In the data rows, 500 means zero.
Here are some points, one per row:
<705 882 333 521 457 513 591 414 486 213 225 557 580 540 552 343 506 548 782 543 633 437 634 348
 460 511 374 500 510 454 443 442 326 396 349 470 466 525 251 487 426 508 366 443 457 474 719 438
 501 561 655 341 487 423 334 377 512 443 604 523 379 658>
<359 518 481 520 548 863 613 420 447 536 507 533 604 520 457 624 441 602 485 594 635 431 297 193
 104 561 525 497 614 500 187 504 619 482 597 381 310 320 515 470 405 430 521 424 268 437 463 492
 390 472 391 575 127 455 741 441 420 613 423 320 435 278>
<231 348 539 522 575 260 460 359 446 284 482 478 699 518 555 571 580 415 519 369 544 620 598 549
 397 425 475 466 846 430 426 330 642 672 285 492 409 559 509 459 772 503 703 330 574 562 464 685
 468 546 569 239 306 430 402 550 668 645 507 502 546 594>
<458 639 567 470 462 469 470 494 350 586 688 528 540 545 421 489 567 377 445 441 665 518 627 659
 272 334 588 458 340 476 129 297 468 853 836 550 427 725 544 555 310 475 624 391 582 526 370 441
 469 655 757 477 812 574 319 478 402 471 368 307 236 546>
<488 469 539 499 587 440 188 432 311 400 500 586 411 383 278 382 628 493 589 355 412 400 506 586
 319 560 616 297 436 408 439 270 516 452 432 785 498 431 310 594 376 404 515 759 446 751 468 245
 663 471 204 408 273 641 541 537 656 297 189 632 671 588>
<526 355 324 627 548 571 472 525 431 485 403 614 291 535 532 549 431 392 617 467 454 500 496 349
 437 485 437 609 597 573 427 632 380 497 525 525 542 716 427 255 414 649 760 544 706 413 382 577
 619 343 585 588 536 405 575 487 436 529 429 639 521 488>
<655 307 504 537 570 532 518 615 596 513 553 560 579 523 574 650 187 532 353 805 496 523 574 746
 564 396 460 458 436 586 478 401 590 237 581 433 409 460 209 525 541 670 689 430 620 254 505 386
 426 373 559 576 453 439 618 541 591 561 711 335 355 796>
<649 563 497 639 537 497 699 556 376 540 663 330 462 243 594 574 495 536 408 478 613 515 756 715
 078 793 529 409 581 554 716 673 374 440 216 449 423 468 636 416 428 446 416 639 366 472 416 442
 462 473 391 338 768 412 596 635 361 633 358 508 568 676>
<601 177 436 539 531 505 578 585 529 640 519 249 560 472 564 548 494 531 786 680 573 641 626 456
 775 491 252 439 484 555 404 444 615 713 303 784 553 587 607 623 385 547 454 734 454 458 718 476
 537 475 464 566 400 534 505 389 459 710 456 428 331 436>
<636 288 461 458 553 299 611 378 593 484 839 561 230 533 490 387 619 640 471 348 444 203 779 450
 430 456 590 455 435 469 286 487 466 490 312 657 512 510 350 602 603 426 372 192 249 508 461 725
 582 536 472 614 528 645 556 506 508 322 538 625 538 373>
<711 524 444 581 476 683 568 525 648 564 520 532 537 508 405 501 392 480 099 474 402 584 357 297
 401 565 402 634 397 554 658 498 602 964 388 690 561 465 465 421 749 444 395 475 565 143 521 288
 426 519 584 577 342 592 186 505 457 448 492 570 722 685>
<751 479 536 400 498 423 359 486 647 407 386 652 395 476 623 566 675 585 624 626 396 459 598 319
 383 541 458 449 565 631 736 436 726 604 796 079 442 529 731 500 507 483 547 474 450 643 516 617
 494 434 464 648 623 701 312 479 696 647 390 419 429 581>
<661 646 421 519 288 538 627 630 412 673 396 405 469 346 531 707 540 573 322 515 597 467 472 642
 754 464 668 487 689 548 319 628 712 406 513 408 502 774 461 440 261 604 302 355 708 546 596 515
 361 393 593 548 229 496 394 483 637 508 565 410 814 484>
<504 424 432 577 374 557 337 363 710 535 499 527 670 533 389 517 718 684 352 709 576 557 470 461
 588 448 458 432 374 424 523 540 467 439 466 450 399 688 562 468 542 444 562 438 457 648 438 570
 655 446 543 422 521 321 586 550 290 457 428 664 523 542>
<751 418 605 623 419 298 382 614 426 524 459 448 549 669 712 510 584 173 254 462 471 330 294 480
 484 358 380 488 476 534 581 480 441 488 621 545 485 355 397 470 390 514 378 568 542 479 542 634
 295 376 225 442 489 366 475 387 119 612 676 460 537 519>
<527 367 536 337 451 569 576 499 751 563 646 491 460 541 637 434 452 330 511 555 590 814 437 541
 476 550 330 391 671 496 476 611 374 317 761 531 545 532 318 352 378 471 383 542 433 536 484 414
 390 788 507 589 448 476 405 509 604 565 501 692 578 532>
<417 521 493 485 489 389 335 507 306 424 700 638 514 585 482 648 486 389 474 528 474 369 419 223
 622 592 442 352 358 290 443 625 463 431 241 443 461 393 634 522 436 492 573 584 403 539 428 488
 527 634 686 561 677 478 476 439 731 535 563 382 756 526>
<435 527 537 150 534 544 343 473 539 735 153 483 546 436 505 334 609 526 571 292 371 562 467 399
 530 416 699 405 604 497 330 469 538 491 068 357 603 449 631 593 326 510 609 282 594 409 380 518
 309 606 398 639 643 461 641 631 435 462 522 551 270 785>
<523 324 419 524 528 406 475 394 500 371 558 243 458 618 330 445 503 424 486 610 399 373 644 427
 433 575 962 441 519 365 653 462 188 523 600 403 566 567 797 564 520 495 381 679 621 324 603 419
 380 630 498 478 277 407 568 441 594 409 554 559 434 297>
<430 353 528 507 831 640 659 428 367 412 591 508 635 482 470 469 597 452 448 463 631 457 393 455
 591 406 438 599 470 471 577 523 340 339 502 433 717 593 572 620 450 591 378 421 512 603 424 513
 584 337 445 552 478 603 310 636 539 513 441 453 464 623>
<268 795 785 582 559 349 641 488 649 530 447 535 222 715 476 537 398 500 548 522 467 522 545 390
 831 739 515 631 554 478 437 519 650 505 496 509 316 775 600 496 520 627 568 569 362 543 317 500
 306 447 270 541 404 326 321 487 477 237 402 387 305 691>
<671 703 632 625 598 374 404 540 394 541 223 200 624 570 371 455 558 574 332 379 597 521 615 386
 612 555 407 554 489 505 367 473 399 389 528 390 502 575 386 552 608 343 668 660 393 499 284 588
 633 659 534 523 458 810 627 676 595 559 615 584 467 318>
<503 294 581 642 291 578 525 542 448 331 573 398 410 402 709 398 679 413 597 489 384 457 285 670
 626 690 582 531 260 508 385 695 572 592 453 150 603 283 272 395 691 567 312 495 544 447 381 307
 697 554 545 395 350 478 547 528 526 463 345 478 300 393>
<510 344 404 466 556 586 594 422 446 324 022 546 477 493 591 544 537 442 440 540 463 450 453 834
 539 742 418 475 410 508 388 445 450 493 662 795 485 301 754 581 514 409 486 461 370 515 486 530
 444 471 605 615 695 334 373 654 585 284 587 564 636 250>
<342 581 468 568 577 297 421 466 469 564 506 453 581 377 438 384 413 462 480 641 471 600 520 180
 427 617 639 392 561 405 510 454 802 302 630 634 723 522 340 448 592 607 347 341 470 412 644 349
 567 418 408 469 871 434 423 624 389 559 486 520 437 175>
<394 591 654 347 536 386 418 725 363 474 508 428 404 517 588 438 492 660 635 564 720 622 518 383
 530 433 638 533 462 533 848 600 547 711 684 788 390 386 597 518 277 634 625 186 479 571 426 593
 725 550 660 543 216 440 588 668 476 469 664 499 473 593>
<311 550 521 302 494 585 481 648 392 438 489 530 401 418 629 499 423 678 235 485 263 522 725 458
 467 343 326 647 382 496 501 423 680 310 567 421 638 501 574 523 362 441 451 723 494 431 549 655
 500 550 687 356 385 346 487 506 412 527 403 623 442 549>
<474 488 361 476 302 444 682 480 632 373 519 453 672 332 579 484 592 477 393 587 376 394 375 506
 428 442 712 702 476 520 491 706 545 411 602 937 735 488 535 348 720 481 538 809 466 743 478 385
 345 457 535 560 616 708 729 294 525 539 641 443 461 747>
<518 431 458 542 560 516 596 477 549 574 419 340 560 503 531 719 302 491 761 303 402 705 355 459
 383 468 587 480 300 395 447 400 460 452 730 353 445 510 499 567 716 495 251 527 514 481 601 662
 624 452 476 503 628 528 689 443 410 353 517 526 783 779>
<368 619 580 515 583 477 382 430 743 601 540 369 348 470 515 407 371 507 349 476 614 410 403 564
 570 462 586 516 710 567 357 504 363 537 509 424 506 222 545 362 434 437 498 661 528 492 718 593
 785 287 662 542 567 488 331 457 514 580 520 505 470 595>
<461 436 643 646 372 585 504 558 434 271 456 708 385 431 371 359 427 441 367 394 444 544 542 507
 578 505 405 414 615 403 463 515 397 391 526 526 330 528 807 559 559 492 457 316 530 554 605 349
 665 555 371 427 573 817 678 354 399 534 545 590 469 481>
<451 351 419 482 494 397 545 563 341 747 544 525 472 433 309 514 480 544 670 509 610 212 332 487
 571 469 358 525 644 644 600 419 550 353 593 430 489 475 598 433 642 309 530 465 483 481 469 356
 514 667 569 363 542 430 476 439 442 358 547 556 453 597>
<486 634 337 547 410 445 524 416 629 513 712 186 718 432 521 447 361 405 507 342 297 450 334 668
 329 734 123 493 236 466 702 527 535 395 498 505 552 458 563 440 351 432 613 296 734 581 576 460
 460 341 416 675 360 504 537 298 593 426 537 558 411 327>
<334 741 449 369 478 678 440 649 432 644 618 527 262 552 489 356 707 487 567 614 627 554 597 499
 398 467 261 456 453 596 381 522 447 632 547 449 504 504 513 698 893 630 490 611 717 538 536 548
 457 434 300 480 548 350 591 571 699 516 727 506 606 487>
<303 468 598 553 511 309 545 583 538 531 377 669 749 411 444 436 385 503 615 616 473 570 629 736
 378 285 517 563 386 588 503 625 375 682 314 072 609 461 460 439 463 657 585 599 333 563 537 315
 375 475 475 662 438 585 374 361 323 317 674 635 749 277>
<337 543 250 563 590 622 537 363 458 544 535 646 367 464 458 459 517 331 418 463 550 504 599 607
 846 657 574 483 500 423 784 391 489 729 597 329 538 425 228 554 451 341 561 447 396 615 632 532
 274 505 601 546 492 610 835 512 401 627 440 515 534 549>
<715 582 391 518 571 584 423 450 441 637 651 753 692 237 639 631 348 617 462 281 441 635 580 363
 827 278 624 407 514 509 538 581 258 559 588 637 370 280 537 500 651 511 537 517 512 604 395 511
 414 526 351 373 496 388 370 477 618 443 385 527 321 213>
<480 507 658 542 450 729 382 486 541 317 732 402 610 424 361 379 586 691 887 496 277 481 522 619
 676 511 563 625 527 520 488 590 484 459 640 614 444 468 397 499 358 342 670 497 524 237 477 669
 358 529 373 427 641 553 275 522 372 643 587 378 759 462>
<492 439 438 343 381 515 452 502 516 580 431 587 618 722 350 659 447 543 533 287 453 403 555 614
 497 549 436 702 630 474 605 649 535 499 533 507 414 536 366 638 523 696 386 576 473 553 583 407
 684 523 564 641 534 329 456 607 410 719 509 377 404 515>
<428 466 633 394 354 675 547 581 561 634 358 463 339 588 495 609 582 342 489 537 590 716 484 484
 419 373 617 589 379 700 823 352 511 139 210 621 332 517 353 465 669 505 545 473 607 479 515 625
 453 436 742 575 532 536 349 361 444 551 369 276 453 318>
<493 456 579 477 530 508 653 531 590 436 445 528 412 779 440 443 448 713 422 585 599 516 293 485
 485 268 521 615 584 475 676 415 609 755 309 444 398 541 447 562 149 537 486 512 586 542 419 560
 587 550 372 201 904 496 706 506 879 372 463 501 465 318>
<644 852 527 469 544 363 444 403 561 509 608 834 488 723 597 592 442 495 698 574 511 452 295 806
 488 486 510 400 523 474 477 442 494 471 392 598 848 596 702 489 640 402 465 552 477 393 476 622
 594 548 496 404 333 651 699 658 395 541 323 475 496 358>
Along one direction, these points spread out more than along any other. Take the direction at right angles to it along which they spread out most. Go by this last direction. Where along it does each point below lie, from 0 to 99? 50 is the average, and the first point above lies past it. One standard deviation of the points above along it is 16.
<655 307 504 537 570 532 518 615 596 513 553 560 579 523 574 650 187 532 353 805 496 523 574 746
 564 396 460 458 436 586 478 401 590 237 581 433 409 460 209 525 541 670 689 430 620 254 505 386
 426 373 559 576 453 439 618 541 591 561 711 335 355 796> 71
<715 582 391 518 571 584 423 450 441 637 651 753 692 237 639 631 348 617 462 281 441 635 580 363
 827 278 624 407 514 509 538 581 258 559 588 637 370 280 537 500 651 511 537 517 512 604 395 511
 414 526 351 373 496 388 370 477 618 443 385 527 321 213> 44
<368 619 580 515 583 477 382 430 743 601 540 369 348 470 515 407 371 507 349 476 614 410 403 564
 570 462 586 516 710 567 357 504 363 537 509 424 506 222 545 362 434 437 498 661 528 492 718 593
 785 287 662 542 567 488 331 457 514 580 520 505 470 595> 56
<636 288 461 458 553 299 611 378 593 484 839 561 230 533 490 387 619 640 471 348 444 203 779 450
 430 456 590 455 435 469 286 487 466 490 312 657 512 510 350 602 603 426 372 192 249 508 461 725
 582 536 472 614 528 645 556 506 508 322 538 625 538 373> 28
<526 355 324 627 548 571 472 525 431 485 403 614 291 535 532 549 431 392 617 467 454 500 496 349
 437 485 437 609 597 573 427 632 380 497 525 525 542 716 427 255 414 649 760 544 706 413 382 577
 619 343 585 588 536 405 575 487 436 529 429 639 521 488> 59
<503 294 581 642 291 578 525 542 448 331 573 398 410 402 709 398 679 413 597 489 384 457 285 670
 626 690 582 531 260 508 385 695 572 592 453 150 603 283 272 395 691 567 312 495 544 447 381 307
 697 554 545 395 350 478 547 528 526 463 345 478 300 393> 28
<751 418 605 623 419 298 382 614 426 524 459 448 549 669 712 510 584 173 254 462 471 330 294 480
 484 358 380 488 476 534 581 480 441 488 621 545 485 355 397 470 390 514 378 568 542 479 542 634
 295 376 225 442 489 366 475 387 119 612 676 460 537 519> 44
<428 466 633 394 354 675 547 581 561 634 358 463 339 588 495 609 582 342 489 537 590 716 484 484
 419 373 617 589 379 700 823 352 511 139 210 621 332 517 353 465 669 505 545 473 607 479 515 625
 453 436 742 575 532 536 349 361 444 551 369 276 453 318> 74
<394 591 654 347 536 386 418 725 363 474 508 428 404 517 588 438 492 660 635 564 720 622 518 383
 530 433 638 533 462 533 848 600 547 711 684 788 390 386 597 518 277 634 625 186 479 571 426 593
 725 550 660 543 216 440 588 668 476 469 664 499 473 593> 77
<268 795 785 582 559 349 641 488 649 530 447 535 222 715 476 537 398 500 548 522 467 522 545 390
 831 739 515 631 554 478 437 519 650 505 496 509 316 775 600 496 520 627 568 569 362 543 317 500
 306 447 270 541 404 326 321 487 477 237 402 387 305 691> 81
<486 634 337 547 410 445 524 416 629 513 712 186 718 432 521 447 361 405 507 342 297 450 334 668
 329 734 123 493 236 466 702 527 535 395 498 505 552 458 563 440 351 432 613 296 734 581 576 460
 460 341 416 675 360 504 537 298 593 426 537 558 411 327> 27
<480 507 658 542 450 729 382 486 541 317 732 402 610 424 361 379 586 691 887 496 277 481 522 619
 676 511 563 625 527 520 488 590 484 459 640 614 444 468 397 499 358 342 670 497 524 237 477 669
 358 529 373 427 641 553 275 522 372 643 587 378 759 462> 48
<601 177 436 539 531 505 578 585 529 640 519 249 560 472 564 548 494 531 786 680 573 641 626 456
 775 491 252 439 484 555 404 444 615 713 303 784 553 587 607 623 385 547 454 734 454 458 718 476
 537 475 464 566 400 534 505 389 459 710 456 428 331 436> 56
<359 518 481 520 548 863 613 420 447 536 507 533 604 520 457 624 441 602 485 594 635 431 297 193
 104 561 525 497 614 500 187 504 619 482 597 381 310 320 515 470 405 430 521 424 268 437 463 492
 390 472 391 575 127 455 741 441 420 613 423 320 435 278> 51
<311 550 521 302 494 585 481 648 392 438 489 530 401 418 629 499 423 678 235 485 263 522 725 458
 467 343 326 647 382 496 501 423 680 310 567 421 638 501 574 523 362 441 451 723 494 431 549 655
 500 550 687 356 385 346 487 506 412 527 403 623 442 549> 61
